Each pair is two rows. How far apart are they, by a hidden measure? 0 means very close, and 30 very far. Two or three weighted sums of its numbers give each row a place; it is the straight-line distance between the places.
array([1, -5, -15, 38, -27, 6, 35, -57, 45, 73, -5, 16])
array([16, 9, 18, 8, 8, 28, -8, -15, 1, 4, -1, 40]) >> 5
array([25, -20, 24, 8, 12, -10, 33, -7, -15, 9, -11, 67])
array([-15, 7, -69, -27, 8, 5, 43, 55, 17, -29, -43, 3]) >> 13
array([80, 24, -12, -37, -34, 69, 3, -54, 14, -45, 27, 23])
array([62, -20, -29, -52, -11, 48, -32, -42, -21, -41, -5, 3]) >> 5
array([-26, 2, 6, 1, 5, -4, -3, 11, -17, 0, -7, -1])
array([82, -72, -63, -31, -6, -26, 47, 13, 46, -9, -46, 61]) >> 16
array([5, -1, -37, 16, 10, -20, 54, -13, 18, 16, -36, 25])
array([10, -28, 9, 63, -2, -36, 30, -52, 6, 79, -21, 4]) >> 13
array([-65, -7, -39, -80, -13, 44, -24, 53, -11, -43, 4, -11])
array([55, -58, -66, -9, 3, -30, 47, 5, 30, 9, -49, 45]) >> 15
array([69, -54, -98, -32, -23, -22, 71, 27, 73, -9, -63, 24])
array([-23, -14, 31, -28, -24, 4, -24, 12, -17, -14, 54, -11]) >> 20
array([-19, 5, 0, -8, 9, 10, -14, 14, -10, -13, 0, 8])
array([-2, -5, 29, -26, 9, -2, -44, 43, -23, -45, 31, -13]) >> 7
array([25, -37, 52, -46, 18, -24, -70, 67, -42, -65, 34, 10])
array([5, -47, 18, -40, 23, 28, -42, 26, -51, -28, -26, 34]) >> 16
array([76, -11, 18, -6, -25, -7, 6, -60, 0, -9, 34, 5])
array([-20, -67, 6, -17, 23, -20, -30, 22, -58, 8, -35, -8]) >> 10
array([-47, 43, 15, -29, -2, -6, -10, 50, -3, -51, 39, -13])
array([50, 73, 25, -3, -42, 46, 30, -58, 36, -27, 40, -8]) >> 15
array([-12, -16, -12, 18, 1, 28, 36, -25, -16, 42, -67, 7])
array([61, 4, 43, -37, -26, -19, -9, -23, 8, -42, 74, 5]) >> 26
array([-7, -12, 11, 6, 11, -6, -11, -1, -21, 9, -16, -4])
array([-18, -15, 53, -18, -30, -18, 3, 15, 5, 2, 57, 13]) >> 14
array([11, 23, -23, 40, -3, -37, -19, -17, 24, 22, 64, -45])
array([28, -32, 49, 3, -28, -23, 63, -15, 28, 37, 19, 64]) >> 17
array([-40, 42, -32, 16, -6, 39, 26, -10, 6, 15, -43, -32])
array([34, -41, -13, -14, -21, -34, 15, -54, 29, -8, -41, 11]) >> 5
array([-42, 31, -18, -21, 1, 48, -31, 9, -23, -11, 9, -49])
array([50, 6, 21, -1, 12, -21, -47, 8, 6, -29, 60, 18]) >> 12
array([25, -18, 38, 45, 27, -44, -31, -21, -4, 25, 6, 3])
array([-25, 5, 13, -78, -23, -24, -3, 47, 7, -89, 30, -2]) >> 19
array([0, 18, 12, -4, 5, 34, -17, 17, -14, -21, -12, -2])
array([27, -58, -4, 33, 27, -37, 7, -49, -5, 57, -22, 60]) >> 15
array([-35, 4, -42, 0, 11, 29, -5, 0, -15, 14, -51, -25])
array([-33, -13, -29, -76, -14, -38, -25, 34, 6, -85, 11, -31]) >> 26
array([21, -17, 59, 53, -2, -44, 14, -14, 51, 79, 7, 10])
array([-15, -2, -18, 35, 5, -4, 12, -27, -4, 42, -35, -14]) >> 10
array([-34, 4, -41, 3, 11, 28, -3, -3, -13, 14, -52, -23])
array([77, -11, -5, 37, -12, -51, 9, -86, 21, 40, 44, -2]) >> 9
array([59, 25, 13, 53, 6, 2, -2, -46, 41, 17, -9, 28])
array([-22, 17, -13, 9, 10, -10, -11, 2, 7, 4, 15, -5]) >> 12
array([33, -1, 23, 9, 14, 14, -22, -16, 3, 4, 8, 40])
array([23, -54, 58, -25, 21, -39, -63, 32, -40, -30, 55, 51]) >> 8
array([-11, 38, 17, 58, -15, -30, 39, -24, 25, 43, 14, -21])
array([19, 13, 0, 53, 8, -2, 7, -36, 16, 37, -21, 2]) >> 12
array([53, 5, -1, -4, 4, 59, -1, -60, 12, -22, -58, 69])
array([-8, -33, -105, -94, -56, 24, 65, 100, 38, -50, -3, -9]) >> 20
array([-12, -2, 8, -24, 13, 34, 19, 9, -35, -17, -43, 41])
array([-20, 23, -17, 4, 6, -5, 10, -2, 0, -6, -14, -6]) >> 12
array([-47, 0, -9, 19, -18, -37, 15, -7, 36, 58, 24, -34])
array([-12, -15, 1, -6, 15, -2, -9, 12, -26, -12, -33, -1]) >> 17
array([-39, -27, -24, -19, -19, 9, -12, -7, 1, 24, 8, -19])
array([17, 38, 8, 33, -5, 4, 6, 1, 23, -3, -5, -32]) >> 11
array([19, 66, -35, -13, -26, 42, 7, -31, 29, -36, 18, -23])
array([-9, -8, -14, 1, 1, 31, -9, -9, -14, 12, -29, -4]) >> 14
array([-26, 49, 4, -1, -8, 41, 18, 1, 6, -12, -4, 5])
array([-33, 41, 11, 23, -19, 6, 30, -1, 9, 12, -4, -20]) >> 7
array([-23, -22, 14, -9, 19, -19, -6, 17, -38, -7, -26, 9])
array([-54, 8, 22, -21, 7, 14, -25, 41, -31, -21, 4, -23]) >> 6
array([-23, 53, -28, 21, -24, 40, 27, -19, 27, 14, 1, -19])
array([28, -28, 29, 35, 21, -51, -30, 5, -13, 15, 4, -13]) >> 4
array([11, -38, 50, -13, 19, -23, -26, 24, -36, -20, 12, 36])
array([-25, 27, -8, 19, 1, 10, 24, -15, 2, 18, -22, -5]) >> 5
array([-64, 60, -14, 5, -25, 72, -17, -28, -13, 5, 13, -87])
array([-17, 4, 4, -12, 11, 8, -14, 12, -12, -11, -1, 7]) >> 10
array([5, -3, 1, 9, 18, -5, -16, -9, 0, 13, 7, 22])
array([-22, -2, -35, 8, -11, 17, 0, -25, 9, 30, -5, 2]) >> 5
array([-3, 12, 8, 43, 11, -46, 12, -23, 15, 22, 0, 0])
array([-15, -27, 19, -14, 5, 6, -6, 16, -30, 0, -11, 0]) >> 12
array([-42, 28, 1, 11, -46, 26, 43, -18, 20, 23, -3, -26])
array([-22, 21, -20, 48, -2, -1, 26, -31, 8, 41, -28, -22]) >> 7
array([11, -24, 13, 4, 16, -12, -33, -2, -16, 8, 11, 11])
array([64, -13, -72, -5, 5, 14, 56, 26, 50, -2, -47, 60]) >> 14
array([-26, -31, 26, -37, 9, -8, -27, 50, -49, -30, -3, -9])
array([-32, -31, 18, -25, 11, -30, -22, 42, -38, -12, 18, -16]) >> 6
array([-14, -13, 10, 17, 15, -5, 38, -18, -29, 25, -53, 24])
array([-12, -11, 28, 3, 5, -2, 1, 9, -17, 2, -9, 14]) >> 11
array([34, -55, 12, -99, -16, 5, -29, 24, -6, -93, -7, 32])
array([-38, -5, 5, -34, -1, 26, -2, 29, -16, -22, -4, 12]) >> 8
array([-35, 33, -4, 10, -10, 8, 6, 6, 4, 1, 8, -33])
array([-6, -25, 2, -3, 17, -9, -27, 15, -26, -1, -11, 5]) >> 8
array([-15, -19, 0, 49, 1, -49, 35, -33, 3, 68, -23, -7])
array([37, -62, -108, -53, -2, -21, 42, 84, 29, -25, -18, 26]) >> 26
array([-2, 52, 20, 42, 36, 44, -39, -12, 8, 45, 17, -44])
array([19, 17, 16, -7, -46, -19, 58, -36, 51, -18, -2, 25]) >> 16
array([-28, 50, 1, 22, -11, 26, -6, -10, 7, 7, 23, -45])
array([13, 36, -6, 21, 3, 46, -5, -18, 14, 4, -31, 3]) >> 11
array([57, 13, -27, -11, -10, 14, -13, -63, 23, -12, 28, 3])
array([-46, 20, -25, -20, 12, 24, -16, 23, -12, -20, -17, -22]) >> 6
array([34, 10, 36, -7, 3, 26, -8, -10, 2, -30, 11, 62])
array([-25, 68, 2, 42, -41, 39, 69, -39, 54, 34, 3, 4]) >> 10
array([-49, 20, 0, -19, 0, -12, -12, 40, -8, -25, 29, -29])
array([11, -36, 16, 70, 10, -64, 23, -57, 9, 82, -10, 20]) >> 17
array([-16, -6, -8, -7, 15, -21, -41, 45, -25, -22, -6, -53])
array([-18, -6, -8, 19, -4, -14, 45, 5, 21, 41, -41, 3]) >> 13
array([81, -3, -14, 36, -24, -8, 23, -100, 18, 36, 2, -4])
array([-49, -1, -23, -64, -16, 64, -36, 31, -2, -24, 6, -11]) >> 19
array([18, 5, 29, -21, 10, -7, -45, 50, -16, -48, 35, -13])
array([-22, 33, -26, -4, 14, 25, -9, 3, 3, -17, -22, -11]) >> 13
array([42, 18, -23, -12, -7, 5, -22, -60, 8, -17, 36, -18])
array([11, -28, 0, -17, 36, -12, -63, 10, -15, -15, 32, 47]) >> 8
array([-18, -14, 9, -1, -1, 9, 21, -6, -16, 19, -31, 28])
array([-12, 2, -12, -13, 19, 21, -20, 11, -21, -18, -43, 2]) >> 8
array([-53, 30, -8, 13, -23, 10, 27, 2, 10, 10, -5, -41])
array([49, -39, 38, 4, -26, -49, 54, 9, 54, 39, 31, 64]) >> 7
array([-1, -10, 5, -27, 18, -3, 13, 27, -19, -26, -4, 54])
array([-16, -3, 26, -28, 8, 3, -27, 42, -27, -37, 19, -1]) >> 8
array([15, 30, -12, -9, -41, 63, -13, -39, -9, -9, 60, -34])
array([27, 3, 32, 45, 3, -15, 4, -33, 8, 31, 9, 39]) >> 12
array([-31, 32, 4, 17, 3, 18, 40, -14, 1, 19, -27, 14])
array([19, -28, 9, 35, 16, -32, -9, -23, -10, 36, -6, 14]) >> 9
array([40, -23, -90, -58, -30, 40, 66, 79, 36, -34, -41, 38])
array([-16, 23, -8, 5, 9, -4, 11, -20, 0, -13, -28, -3]) >> 26
array([-14, 60, 44, 50, 17, -3, -21, 4, 33, 42, 60, -52])
array([-32, 6, -9, 0, 12, 2, 29, 8, -20, 0, -35, 15]) >> 16
array([-2, -35, -6, -30, -30, 11, 5, 7, -11, -2, 25, 7])
array([-19, 15, 1, 35, 7, -22, 11, -10, 0, 27, -6, -24]) >> 8
array([13, -46, -12, -67, -13, -17, -18, -10, -1, -56, -33, 14])
array([-25, 10, 19, 3, 4, 48, -28, -8, -12, 26, 15, -25]) >> 8
array([36, 20, 53, 98, 37, -29, -24, -48, 21, 99, 45, -29])
array([4, 77, 49, 44, -12, 46, -35, -56, 3, 9, 82, -60]) >> 12
array([-40, 28, -50, 8, 5, 30, 0, -6, -2, 10, -38, -30])
array([40, 19, 24, -3, -52, 16, 6, -39, 1, -8, 117, -4]) >> 19
array([-59, 30, -36, 11, -6, -19, 10, -5, 28, 26, 29, -29])
array([35, 6, 25, 3, 1, -16, -23, 16, -4, -24, 26, -11]) >> 22
array([64, -44, -85, -51, 7, -24, 27, 80, 41, -45, -6, 58])
array([25, 16, -27, -56, 6, 47, -50, 24, -5, -69, 12, -8]) >> 7
array([42, -3, 4, 58, 14, -24, -16, -44, 22, 44, 33, 7])
array([-69, 17, -26, -27, -20, 38, -3, 22, -18, -12, -12, -67]) >> 8
array([-27, -2, 16, -31, -14, 43, 1, 12, -11, -12, -3, 10])
array([-21, 16, 8, -26, 6, 4, -27, 47, -18, -41, 11, -29]) >> 9
array([-40, -3, -32, -6, -10, -2, -6, -7, 8, 18, 8, -13])
array([5, -16, 20, 34, 18, -23, 18, -33, -13, 38, -24, 34]) >> 13
array([-27, 48, 29, 2, -35, 58, -5, -25, 1, 0, 42, -35])
array([-69, 7, -12, -30, 0, -29, -36, 45, -15, -23, 52, -62]) >> 17
array([-15, 9, -8, 79, 0, -44, 52, -60, 27, 82, -19, -7])
array([-21, 25, -45, 18, 10, 48, 12, -27, 10, 22, -47, -8]) >> 13
array([32, -55, 1, -31, -3, -30, -4, -9, -9, -18, -15, 41])
array([53, -17, 11, -10, 17, -10, -47, 9, -10, -29, 16, 12]) >> 11
array([-2, 9, 8, 10, 9, -12, -30, 19, -9, -15, 15, -15])
array([-25, 31, -2, 20, 2, 7, 44, -21, 3, 11, -29, 14]) >> 15
array([-34, -5, -26, 1, -1, 12, -5, -1, 5, 30, -10, -23])
array([-2, -81, -22, -45, -6, -36, 11, 53, 5, 15, -18, 14]) >> 3
array([-56, 28, -63, 28, -15, -12, 66, -26, 33, 49, -33, -26])
array([-13, -13, 3, 53, 3, -46, 22, -38, 3, 61, -10, -14]) >> 8
array([23, 15, 4, -8, 0, -6, -23, 8, 5, -26, 28, -17])
array([25, 73, 81, 19, 5, 72, -21, 7, 43, 15, 38, 8]) >> 7
array([-13, 1, 6, -7, 17, 13, -4, -2, -22, -17, -30, 26])
array([47, -4, -20, -61, -33, 27, -4, -8, -8, -58, 29, -16]) >> 15
array([-14, 21, 17, -16, 26, 37, -71, 46, 20, 1, 19, -22])
array([12, 26, -1, 17, 11, -27, -19, 16, 11, -10, 27, -41]) >> 13
array([-2, -20, -2, -13, 20, 2, -34, 3, -9, -2, 5, 21])
array([18, -35, -12, -19, -17, -59, 9, -42, 31, -11, -21, 0]) >> 9
array([39, 1, 16, 28, 19, -26, -29, -5, 9, 5, 16, 2])
array([-10, 3, 4, 11, 10, -10, -15, 12, -13, 2, -7, -25]) >> 6
array([-31, 46, -39, 39, -6, 22, 44, -44, 33, 47, -25, -10])
array([-17, 7, 8, 5, 7, 8, 3, -2, -15, 3, -13, 6]) >> 6
array([-5, -8, 6, -9, 11, 24, -25, 13, -24, -14, -23, 12])
array([-44, 19, 18, -17, -2, -9, -10, 46, -20, -29, 16, -30]) >> 14
array([19, -17, 11, 26, 14, -16, -15, -22, -6, 30, -2, 22])
array([15, -3, -8, 39, 22, -30, -24, -4, 4, 17, 0, -25]) >> 6
array([-18, 18, 4, -20, 5, 28, -19, 30, -9, -29, 5, -3])
array([-8, -16, -1, 50, 0, -47, 25, -34, 5, 69, -13, -17]) >> 12
array([43, -17, -25, 1, -9, -30, -13, -15, 19, -2, 11, -16])
array([-7, -9, 28, -7, 5, -13, -59, 4, -34, -11, 78, -38]) >> 8
array([89, 19, -5, 17, -29, 15, 18, -92, 32, 4, 31, 20])
array([-6, -49, 50, -9, -2, -64, -1, 18, -10, 8, 54, 29]) >> 17
array([-38, 37, -16, -16, 2, 67, -37, -3, -32, -15, 23, -56])
array([8, -32, 1, 61, -4, -32, 52, -46, 19, 84, -44, 20]) >> 12
array([8, 7, 26, -4, -6, -13, -34, 20, -9, -18, 61, -26])
array([23, -11, -45, -36, -23, 6, 21, -27, 34, -36, -30, 5]) >> 12
array([34, 4, 17, 55, 7, -22, 28, -51, 15, 43, -15, 38])
array([-5, 19, 6, 84, -27, -33, 57, -74, 40, 91, -1, -10]) >> 9
array([-19, -2, 7, 8, 6, 10, 13, -2, -16, 11, -38, 4])
array([-52, 12, -35, -37, -22, 51, -21, 11, -13, -16, 12, -54]) >> 9
array([25, -23, 46, 48, 4, -49, 13, -29, 0, 48, 21, 24])
array([-43, 20, -8, 8, 7, -16, 17, -3, -4, 11, -4, -1]) >> 11
array([-14, 49, 3, 4, 2, 96, -57, -46, -22, 1, 33, -50])
array([-60, 61, -2, -38, -58, 93, 38, 16, 24, -19, 0, -24]) >> 11
array([-36, -6, -10, -10, 8, 7, -16, 23, -21, -6, -9, -21])
array([59, 14, -14, 33, 12, 18, -23, -36, 17, 15, -5, 11]) >> 12
array([16, 84, 10, 21, -14, 25, 19, 11, 38, -21, 22, -36])
array([-17, 37, 19, 11, -7, 24, 24, -4, -4, -11, -22, 10]) >> 13
array([-12, 31, -43, 20, 22, 13, -23, 7, 12, 4, -21, -44])
array([-13, 68, -14, 40, -5, 25, 10, -18, 34, 14, -1, -29]) >> 7
array([-14, 0, 9, 9, 12, -9, -11, 11, -17, 5, -12, -21])
array([-22, 35, 34, 5, 0, 58, -58, -41, -30, 0, 57, -33]) >> 2
array([-14, 18, -17, -1, -3, 15, 22, -12, 7, -9, -35, 4])
array([-22, 3, -7, -15, -11, 29, -19, 6, -6, -4, 15, -11]) >> 6
array([15, 26, 14, 13, 6, -26, -20, 20, 19, -16, 36, -26])
array([-7, 11, -9, 16, 18, -32, -35, 10, 8, -7, 31, -32]) >> 5
array([-11, 1, 19, -19, 0, 37, -7, 20, -21, -21, -10, 15])
array([-43, 20, 0, 3, -1, -13, -8, 35, -13, -17, -3, -52]) >> 9
array([4, -62, 26, -49, 35, -34, -75, 48, -43, -34, 36, 42])
array([10, 12, -6, -6, 13, -4, -34, 32, -8, -26, 10, -33]) >> 11
array([-12, 12, 17, -10, 3, 44, -5, 7, -14, -10, -15, 13])
array([-7, -6, 4, -9, 18, -3, -32, 32, -18, -17, -1, -24]) >> 6
array([-19, 28, 15, 39, -4, -24, 14, -2, 8, 18, 7, -33])
array([2, -25, 48, -20, 8, -2, -20, 24, -38, -15, 9, 26]) >> 7
array([37, -42, -25, 7, 13, -22, 44, -11, 11, 16, -40, 52])
array([-16, -36, -3, 17, 17, -36, -10, -1, -23, 32, -21, -8]) >> 7
